Each named move below is a turn or a mirror, shown by a few rows before and after it. Which moves, in which order, take the first row of each later pair to the second? The first pair is answered.
gudo:
-2.9  -4.0  -2.0  -7.2  -14.2  1.8  -26.3  9.6  7.1  -4.4  -9.1  -4.3  -8.4  -9.1  -0.4  -9.9 => -1.6  19.5  -0.7  -7.9  -10.4  -5.7  -0.9  5.6  5.5  -2.0  11.0  -14.1  15.5  -16.2  -0.1  8.4
14.6  17.9  6.6  -5.7  -18.4  0.3  -64.5  28.3  -37.1  -5.2  -13.6  -7.1  -15.7  -15.8  15.4  -3.0 => 16.3  50.4  8.9  -5.7  -13.0  -9.3  -29.5  20.5  -38.6  -3.9  13.1  -18.9  15.2  -23.8  17.0  20.2
-4.2  14.7  5.3  13.8  -4.1  -7.6  35.1  -14.7  8.0  6.6  43.4  -7.2  43.8  -4.2  -21.1  33.5 => -9.8  -54.8  0.5  14.3  -15.6  14.9  -37.7  0.7  13.5  1.7  -15.4  19.5  -23.1  14.3  -22.1  -18.9
div:
12.2  20.6  -4.1  -8.4  4.9  2.4  13.9  -15.4  -16.7  4.3  16.9  -1.7  25.8  0.8  -8.5  13.7 => 4.6  23.1  -9.6  -1.3  1.5  -4.2  20.9  -6.6  -7.9  -2.5  16.2  0.0  13.3  -4.9  -17.6  23.8
-3.9  -11.1  -8.1  8.0  4.5  -0.3  12.9  -0.9  5.5  9.1  1.6  2.6  9.6  7.9  -8.6  4.3 => -5.4  -12.2  -8.5  8.9  3.2  1.9  10.2  -0.8  5.7  8.3  1.5  3.3  8.1  8.3  -9.5  3.3
-12.4  1.4  2.8  -16.1  -11.4  -49.3  21.2  16.8  7.5  -19.3  5.8  36.0  -38.5  27.9  28.7  11.4 => -17.1  -10.1  -7.2  -1.3  -17.9  -36.8  -5.4  22.2  4.3  -18.8  -2.4  43.1  -53.7  26.1  11.1  6.2
san:
-2.4  17.5  2.2  -6.4  -13.6  3.1  -1.5  4.3  5.2  2.3  11.8  -22.4  6.4  -12.9  17.9  -3.7 => -0.6  18.8  4.4  -9.4  -13.3  2.3  -8.5  7.5  1.4  -2.7  6.6  -17.0  -4.6  -11.8  20.6  -7.8
18.4  9.4  -9.3  19.7  38.4  25.2  15.1  -21.4  -43.3  23.4  -10.6  34.8  27.6  28.8  12.8  -25.1 => 20.6  -2.1  -5.1  10.6  37.0  24.0  10.3  -19.3  -39.5  21.1  -20.6  37.1  16.6  31.5  18.5  -34.1
1.7  1.7  -2.5  -2.2  5.6  7.2  -15.5  -11.5  -18.0  9.1  1.7  22.2  -1.1  7.5  0.0  0.4 => -0.1  -15.2  -0.8  -7.4  4.0  5.2  -6.3  -16.8  -3.9  14.7  -1.4  13.9  7.4  12.9  3.8  -5.5
-26.6  8.2  -14.4  -8.8  -17.8  -18.9  16.4  7.3  32.4  -17.6  -6.0  -15.5  -23.7  -3.5  -3.3  -2.7 => -28.1  20.6  -18.0  -0.1  -17.4  -17.4  19.9  5.1  26.2  -15.8  3.6  -16.1  -14.2  -9.1  -10.1  6.8
suli:
-5.4  -31.6  -11.5  23.8  7.0  18.5  -7.4  -15.7  2.6  16.6  -5.5  2.0  1.2  9.3  -19.7  -11.4 => -4.4  -25.8  -12.7  27.2  7.0  20.1  -6.0  -18.1  -1.1  18.9  1.7  0.9  8.7  6.4  -21.3  -8.6
-7.1  -10.4  0.3  4.2  -0.7  -0.6  -16.8  -26.1  9.8  29.1  -7.2  -9.0  24.8  -10.8  7.4  -4.2 => -9.5  -5.2  -0.7  6.5  0.2  -5.7  -6.5  -26.5  12.7  27.0  -2.5  -13.2  28.8  -13.4  3.1  3.6
14.6  -5.5  2.6  -1.7  12.0  19.2  -12.1  8.3  -18.3  -2.6  -18.8  7.6  -0.5  15.6  18.1  -11.9 => 15.3  4.6  1.0  3.0  12.8  23.5  -10.9  4.5  -25.5  2.3  -7.8  3.9  15.3  11.3  14.6  -8.2
nusut:
4.9  -18.0  -0.4  -5.1  -28.8  6.4  -21.4  4.5  2.5  1.0  4.8  -30.5  5.9  -3.8  2.8  -19.1 => 2.4  -14.2  1.5  -9.9  -24.6  -18.2  13.1  12.8  17.3  -15.9  3.4  -24.3  -16.0  -0.9  4.5  -1.1
-29.1  -10.1  2.1  4.0  -18.4  -27.2  19.4  26.5  30.1  -15.7  -21.8  4.5  -37.4  6.5  -25.2  16.1 => -11.2  -35.1  3.9  9.6  3.3  5.7  -7.9  2.8  -7.8  6.6  -35.4  33.6  -25.5  37.6  -22.5  -20.9
-5.9  -22.7  0.8  7.6  11.4  18.9  2.8  -14.0  3.9  19.3  -12.4  3.9  14.8  23.4  2.1  5.6 => -14.4  -7.7  -1.5  6.9  -5.9  19.2  -7.7  -3.8  16.2  18.7  -2.2  -22.4  23.8  1.3  -1.0  16.0
2.8  17.8  16.2  -20.8  2.8  -29.8  35.6  6.1  7.3  -20.0  -8.7  22.3  -13.6  2.0  9.6  10.1 => 15.3  -1.3  14.2  -12.5  11.6  10.2  -6.7  -14.4  -26.6  6.0  -15.1  34.4  11.1  18.6  11.4  -25.7
Pairs:
Each pair is 2 to 3 moves apart.
-4.2  7.6  -5.9  17.1  -8.0  -14.5  31.3  -7.9  10.9  -4.3  13.8  3.2  -3.8  -4.3  -12.4  20.4 => -2.2  5.6  -6.7  17.6  -10.1  -7.1  -3.9  4.0  -1.7  -12.2  -4.4  20.7  -37.3  -3.6  -11.9  6.4 : san gudo div
-9.9  -16.0  -3.6  -0.1  -6.3  0.0  -5.0  1.3  13.3  -1.8  11.1  11.4  -6.8  10.0  -11.8  -8.3 => -3.5  -14.5  1.4  -6.5  -4.0  6.1  -10.5  -5.5  7.2  4.3  12.2  8.6  5.7  14.1  -2.8  -15.8 : suli div
4.7  -6.5  -0.7  23.0  11.6  3.6  -24.0  -16.0  -0.9  14.4  3.8  13.6  -4.4  16.3  2.8  -10.5 => 14.1  17.7  7.3  11.8  17.5  -10.4  2.2  -19.1  -1.0  9.1  17.1  7.2  8.7  15.7  15.2  0.8 : div san div
-0.2  -4.2  6.6  12.9  -6.2  2.2  -12.0  10.6  -22.6  -23.6  -21.7  14.7  -34.8  -5.0  -7.5  -14.2 => 13.2  4.6  16.2  -0.1  1.0  14.7  -16.5  -4.7  -39.1  -7.7  -12.9  8.5  -2.6  0.4  9.2  -27.1 : suli div
-6.5  -21.0  4.9  -10.3  -8.8  2.3  -21.1  13.2  10.7  1.4  -13.0  -9.2  -12.3  -5.2  14.5  -23.3 => -5.9  -22.0  5.7  -11.1  -2.0  -6.0  -6.6  14.7  13.9  -4.6  -14.4  -2.0  -20.5  0.5  15.4  -18.7 : nusut nusut
-13.5  -1.4  -11.8  0.6  -23.5  5.4  21.4  0.9  36.2  4.7  8.1  -7.5  -8.9  -8.6  -16.7  17.4 => -16.1  -5.6  -14.9  7.0  -25.4  9.4  15.0  0.6  34.3  6.1  5.3  -5.1  -12.5  -8.3  -20.2  15.3 : div gudo suli
-2.9  2.2  14.9  -17.1  -9.8  15.7  -15.5  16.7  -13.9  0.7  -6.6  -10.0  -13.8  1.6  31.3  -10.0 => -10.4  -1.2  9.4  -6.8  -11.3  11.7  17.6  4.0  3.4  12.1  13.0  -31.5  18.4  1.4  20.5  6.6 : san suli
8.7  -4.6  10.5  -14.3  -1.3  6.3  1.3  -12.4  1.4  14.8  5.5  -25.1  28.3  -0.2  20.7  -16.8 => 8.3  -14.9  13.1  -23.0  -1.1  -3.7  9.2  -7.3  14.7  5.8  -3.1  -21.9  11.0  3.8  26.1  -18.0 : suli gudo div
-10.2  23.6  26.3  -27.4  -19.7  1.4  14.6  -3.2  -10.1  -6.2  2.4  -9.4  22.2  -2.6  26.6  -14.3 => -8.7  5.5  23.9  -27.4  -14.8  1.0  0.2  3.1  -14.1  -15.7  -18.6  15.8  -14.1  8.2  25.8  -26.4 : san nusut gudo
-10.2  -16.6  -18.8  10.0  -19.3  -2.4  32.0  -15.2  38.4  3.5  -8.3  -16.0  17.8  -3.0  -8.2  7.2 => -7.5  -35.3  -14.9  2.4  -19.8  1.6  14.3  -10.0  38.2  0.8  -27.5  -6.8  -2.9  5.2  -0.8  -11.3 : suli suli
-8.0  20.6  -9.2  2.5  -10.0  -3.3  -26.0  11.6  -16.0  0.6  3.0  -12.1  -0.3  -11.5  1.5  -0.3 => -10.6  17.7  -11.9  5.8  -10.6  -3.3  -25.3  13.1  -11.6  -0.5  1.8  -11.1  -4.2  -12.8  -3.3  1.7 : suli gudo suli
-3.6  5.3  -9.9  17.6  -10.9  2.4  -19.2  2.5  -0.4  -3.9  -2.2  5.0  -11.9  -2.1  -11.5  -1.0 => -3.8  -10.7  -7.4  12.5  -10.2  8.2  -17.4  -7.4  6.5  7.7  -2.5  -6.0  9.2  3.3  -5.7  -10.8 : san suli suli
-0.7  41.9  -10.0  3.1  13.6  2.1  9.1  8.6  -22.3  -17.1  -7.4  14.6  -20.2  -23.7  8.5  22.2 => -1.7  26.2  -11.6  3.3  11.1  13.5  -16.7  9.6  -25.8  -16.3  -20.9  21.4  -33.2  -19.5  7.2  5.8 : gudo suli
13.2  12.9  -2.7  0.0  7.1  14.4  38.8  3.6  -7.2  3.3  13.0  9.9  3.1  -14.7  -32.4  24.9 => 14.4  15.7  -1.7  -0.4  8.1  21.8  28.5  0.2  -15.3  8.3  14.9  10.6  11.2  -15.8  -32.8  19.8 : gudo suli gudo
-22.4  -11.8  13.6  -12.5  0.5  -24.7  32.0  10.1  36.9  2.1  -11.3  -18.8  11.1  -3.0  2.5  31.5 => -5.5  -25.7  17.7  -9.3  28.4  -10.5  35.7  -13.1  4.6  15.4  -16.9  13.4  22.0  29.2  7.3  11.0 : nusut gudo
-2.5  -32.8  -7.6  6.9  -4.0  4.0  18.8  -5.2  20.3  6.1  -0.9  -8.9  9.9  10.0  -14.0  -1.5 => 8.3  -31.1  -2.2  -1.6  -1.6  16.2  -15.1  -0.1  -0.9  1.7  -16.2  8.2  -9.6  14.2  -4.0  -22.9 : san div san
-7.5  -7.8  -24.1  37.2  4.9  19.1  -14.2  -2.9  -20.2  18.7  25.4  -4.0  7.0  -2.2  1.8  -18.9 => -5.4  0.9  -21.9  35.5  7.2  11.9  3.6  -7.4  -17.4  18.3  33.8  -9.5  19.3  -4.1  3.2  -10.4 : suli div
-5.5  -0.1  -15.0  27.8  6.2  24.2  -1.5  2.5  -16.2  11.6  7.6  26.0  2.9  5.7  -12.3  13.3 => -1.2  -19.4  -4.2  11.6  9.7  26.8  5.5  -9.5  -6.8  23.4  3.9  15.2  21.8  18.0  3.7  -2.6 : div san san
11.9  14.6  -13.4  -3.0  0.7  3.4  15.7  -12.7  0.8  10.6  -2.9  14.3  -3.9  13.2  -7.2  -4.0 => 10.5  17.8  -14.2  -4.0  -2.4  -1.9  20.9  -8.8  4.4  6.8  -0.6  10.5  -8.0  9.9  -6.8  1.7 : nusut nusut nusut
16.3  9.1  6.7  8.5  1.8  3.9  -15.8  13.6  -11.8  3.5  -16.4  7.6  -29.9  -7.6  -1.3  3.3 => 24.3  14.2  10.6  0.5  6.9  11.5  -16.8  6.2  -21.4  12.0  -11.1  4.0  -11.1  -5.2  8.4  -2.2 : suli div
-11.1  32.2  0.5  -7.3  11.8  5.9  -3.3  -4.3  -7.9  10.0  2.8  1.7  20.2  -18.8  -6.5  12.8 => -3.6  20.3  3.5  -7.5  26.9  3.3  9.4  -11.4  -16.2  9.1  -4.1  23.3  10.6  0.4  -3.0  4.9 : nusut nusut
4.6  34.6  -0.6  -26.4  -4.5  0.2  -19.2  16.1  -13.6  4.3  22.0  -5.4  22.6  -22.4  13.3  9.1 => 9.9  20.5  7.2  -39.3  -3.1  -0.2  -25.1  16.1  -12.7  6.0  10.3  -2.1  17.9  -13.4  26.7  -5.5 : gudo div gudo
2.8  24.2  11.9  -10.5  -13.9  -4.6  -29.6  11.1  -8.0  1.9  9.4  -15.0  4.0  -29.9  5.7  6.9 => -3.0  24.4  8.1  -4.8  -17.2  -14.8  -16.8  15.4  1.1  -5.0  11.8  -16.1  -3.9  -33.5  -0.4  16.9 : suli div suli
-16.6  -21.8  3.2  -5.0  -23.6  -4.0  -24.8  8.2  32.8  -3.4  -14.4  -20.6  -20.2  -15.6  8.4  -3.3 => -7.3  13.4  9.1  -10.2  -15.6  -7.5  5.7  -5.2  23.1  5.4  16.7  -34.1  26.2  -19.2  14.2  13.9 : div gudo
-0.9  15.0  3.8  -3.1  -3.3  -1.7  4.9  4.6  -19.8  16.8  18.8  -9.7  18.0  -12.9  -4.3  2.2 => -9.4  3.2  3.9  -6.1  -5.7  -21.7  22.1  16.0  2.8  1.5  8.5  -6.0  -13.0  -9.3  -6.2  10.9 : div suli suli
0.5  26.2  -0.8  -16.0  2.4  -7.9  15.9  17.4  -12.3  4.5  10.6  10.1  1.6  5.5  -1.1  -1.9 => 2.6  10.5  2.1  -24.6  0.2  3.9  5.4  9.9  -9.8  15.1  6.0  0.0  14.6  9.3  6.2  -19.2 : san nusut gudo
-8.2  -37.8  -5.2  -6.6  8.4  -12.6  19.7  -4.7  21.2  -6.3  -25.9  9.1  -28.4  16.2  6.0  -11.0 => -10.4  -25.0  -9.0  -5.7  -14.8  17.4  -36.6  -3.0  12.2  9.5  -18.0  -23.3  1.1  -11.7  5.7  -25.3 : suli nusut
18.3  -6.6  30.0  3.7  0.2  3.6  17.9  16.8  17.6  -10.6  11.0  -2.6  11.4  -16.7  12.8  -15.5 => 17.5  -2.1  24.2  17.5  9.1  3.4  30.5  13.8  8.7  -12.8  17.4  10.4  10.7  -11.7  1.3  -6.2 : gudo san nusut
-14.0  24.4  2.9  -6.2  13.0  -0.1  13.3  9.1  -3.8  -17.7  23.5  -11.7  -4.8  -10.1  26.0  -1.7 => -8.0  -0.7  7.2  -14.9  21.0  7.9  5.3  1.4  -8.3  -11.9  8.6  -1.7  -9.4  7.7  35.0  -24.6 : san nusut
-11.2  6.8  -14.2  9.5  0.9  19.6  16.8  -6.6  11.2  -1.2  21.8  -0.8  7.5  -2.9  -13.6  23.0 => -4.4  -20.6  -9.8  -0.3  0.9  35.7  -16.2  -9.6  4.6  6.3  0.8  6.4  -1.4  9.5  -3.3  -10.7 : gudo div
7.6  -1.5  4.7  7.6  -1.9  11.2  -22.4  -12.0  -2.9  14.8  10.5  -3.0  20.8  -13.6  -6.7  -21.1 => -1.4  3.8  7.2  -0.1  -10.6  -19.7  6.2  7.2  27.0  -8.3  9.6  -10.9  -7.8  -24.1  -3.5  1.5 : nusut suli
-4.9  2.7  5.9  16.3  -18.6  4.3  2.3  2.1  -7.3  -12.2  12.3  -9.6  18.6  -3.2  -10.0  13.5 => -10.1  -2.6  6.9  14.3  -20.2  -5.4  8.6  8.8  1.1  -20.4  6.7  -7.2  2.7  -2.5  -9.7  16.6 : gudo nusut gudo
13.8  1.7  -7.8  14.3  6.7  -1.0  45.4  -14.1  7.3  13.7  9.0  13.0  3.4  12.4  -5.1  7.2 => 16.0  -10.7  -9.8  14.8  0.6  25.9  5.3  -20.0  -5.5  31.2  2.6  8.2  17.3  11.9  -4.7  -16.9 : suli nusut
-10.2  1.9  -7.2  3.0  -2.0  12.4  -28.7  5.5  -9.8  3.3  -0.4  -9.3  -9.7  -2.9  -20.6  2.9 => -5.6  -7.5  3.4  -15.8  -0.1  3.9  -25.1  9.5  -1.9  -2.6  -12.0  -9.2  -21.2  4.1  -2.3  -7.8 : gudo san
10.1  1.8  26.6  -27.7  7.6  -10.2  11.8  -3.5  8.4  -15.3  -3.1  -8.8  -1.9  25.5  30.1  -33.9 => -3.9  14.5  15.1  -9.6  2.7  -28.3  40.1  5.2  24.0  -25.8  8.6  -10.6  -12.3  15.0  6.5  -0.1 : div san suli
-21.9  -8.6  2.7  -9.8  -13.8  -7.4  -11.0  0.6  23.1  -1.1  11.5  -16.1  6.3  -16.8  6.4  6.9 => -22.6  -3.2  -7.5  18.4  0.4  -7.8  0.3  -1.2  4.4  -5.8  15.5  13.3  -9.9  -6.5  -16.9  20.8 : nusut san div
-1.8  -14.5  -5.6  31.9  1.4  2.8  6.9  -7.4  16.3  5.6  4.0  0.5  -6.6  7.2  0.1  3.8 => 12.8  -1.6  2.0  21.0  8.3  14.3  -8.5  -12.7  -6.1  10.8  5.4  7.3  4.3  10.0  14.2  -10.3 : san div div
7.9  18.9  -6.2  0.4  -1.3  12.0  -8.1  -13.1  -23.1  10.7  7.8  2.3  8.4  -4.7  -2.8  21.7 => 3.9  0.0  -10.1  0.7  -7.1  13.9  -27.8  -4.8  -17.6  5.9  -9.0  9.1  -18.1  -4.1  -5.0  10.2 : nusut gudo suli
-13.5  -8.8  -15.7  29.5  -9.0  17.3  -7.9  -23.6  17.5  34.2  18.5  -34.5  46.5  1.3  -22.1  4.2 => 6.0  67.7  -4.8  17.9  0.1  2.5  -32.0  6.0  -33.0  -5.2  18.4  5.0  -3.8  -15.6  -6.3  17.4 : div san gudo
7.1  -13.3  -14.8  -2.9  -4.6  16.0  7.8  -18.3  3.8  24.3  7.8  -13.7  22.3  3.3  -1.4  -9.1 => 4.3  -31.2  -15.2  -7.6  -7.9  13.8  -1.8  -10.7  12.7  15.1  -7.8  -6.9  -4.0  8.2  -2.1  -17.6 : div gudo
-8.9  -0.9  -12.0  10.2  -11.2  21.7  -14.4  -8.5  -3.6  24.4  9.0  -10.2  36.2  -9.5  -21.6  -6.7 => -8.4  30.1  -3.6  -5.5  -10.4  -19.9  10.1  23.4  7.3  -19.6  -0.9  8.0  -24.7  -19.8  -10.5  18.4 : nusut san gudo
-3.5  -14.8  -11.1  -3.7  -4.4  -10.4  -5.8  6.2  11.8  -4.4  -15.1  21.4  -30.7  8.6  -4.9  -1.1 => -7.4  -2.2  -16.3  5.2  -5.6  -15.1  3.1  8.1  11.8  -7.3  -7.3  20.0  -28.6  4.0  -13.2  11.4 : gudo suli div
1.7  29.8  -9.0  -15.4  -2.0  -28.0  31.9  3.4  -10.4  -6.8  18.2  -5.4  -5.2  -10.6  10.2  24.6 => -10.2  15.1  -20.3  -1.2  -11.2  -25.6  12.3  15.1  -5.2  -14.8  4.2  5.4  -37.0  -13.9  -6.8  23.6 : div suli gudo
24.3  42.9  -0.2  1.0  18.0  -2.0  7.4  -10.3  -42.2  -2.6  19.3  25.1  5.2  3.3  3.6  4.7 => 22.9  23.3  -4.7  6.2  13.9  14.9  -24.8  -8.9  -47.8  2.6  5.1  32.0  -6.2  7.0  -2.1  -12.1 : gudo suli
8.9  23.8  2.6  -23.3  -1.2  -29.0  9.1  12.7  -6.7  -35.4  -12.4  21.1  -35.9  -9.7  13.3  10.7 => -2.8  -48.0  -6.4  -11.8  -2.7  3.5  12.6  -26.0  18.6  16.4  -9.2  -13.6  34.7  12.3  1.5  -15.9 : div nusut san
8.8  -7.4  -5.4  17.8  17.5  1.5  24.1  5.4  18.4  -6.8  1.3  -18.6  -5.6  16.5  -2.4  17.7 => 10.9  -21.1  -4.8  13.3  10.3  22.6  -17.5  5.6  9.6  2.7  -11.3  -22.7  -2.3  16.4  4.4  -7.1 : suli suli nusut
9.9  21.2  0.1  8.6  18.6  17.5  14.5  -41.9  -33.8  12.2  0.6  -2.5  24.9  24.1  -9.1  3.4 => 0.4  37.4  0.7  -6.9  -13.1  23.6  -39.7  -14.9  -23.8  1.2  -5.2  -31.7  9.3  -12.1  -0.2  -2.5 : san nusut
11.6  20.3  12.4  -23.3  6.1  -25.4  37.0  25.1  18.4  -30.5  -1.4  -2.9  -48.3  -15.5  27.2  2.6 => 7.8  -3.3  -2.0  9.2  24.2  -4.3  74.9  -17.6  11.9  11.7  25.5  -9.4  23.0  8.5  1.0  8.9 : nusut san div
-6.0  14.8  -32.3  16.0  15.3  25.6  -14.4  -19.0  -23.5  -7.6  10.3  -0.7  -9.8  -3.2  -18.3  26.0 => -5.2  10.7  -33.2  16.8  19.2  21.8  -4.3  -21.6  -22.4  -8.8  8.8  3.9  -11.2  2.5  -19.5  27.6 : suli nusut nusut
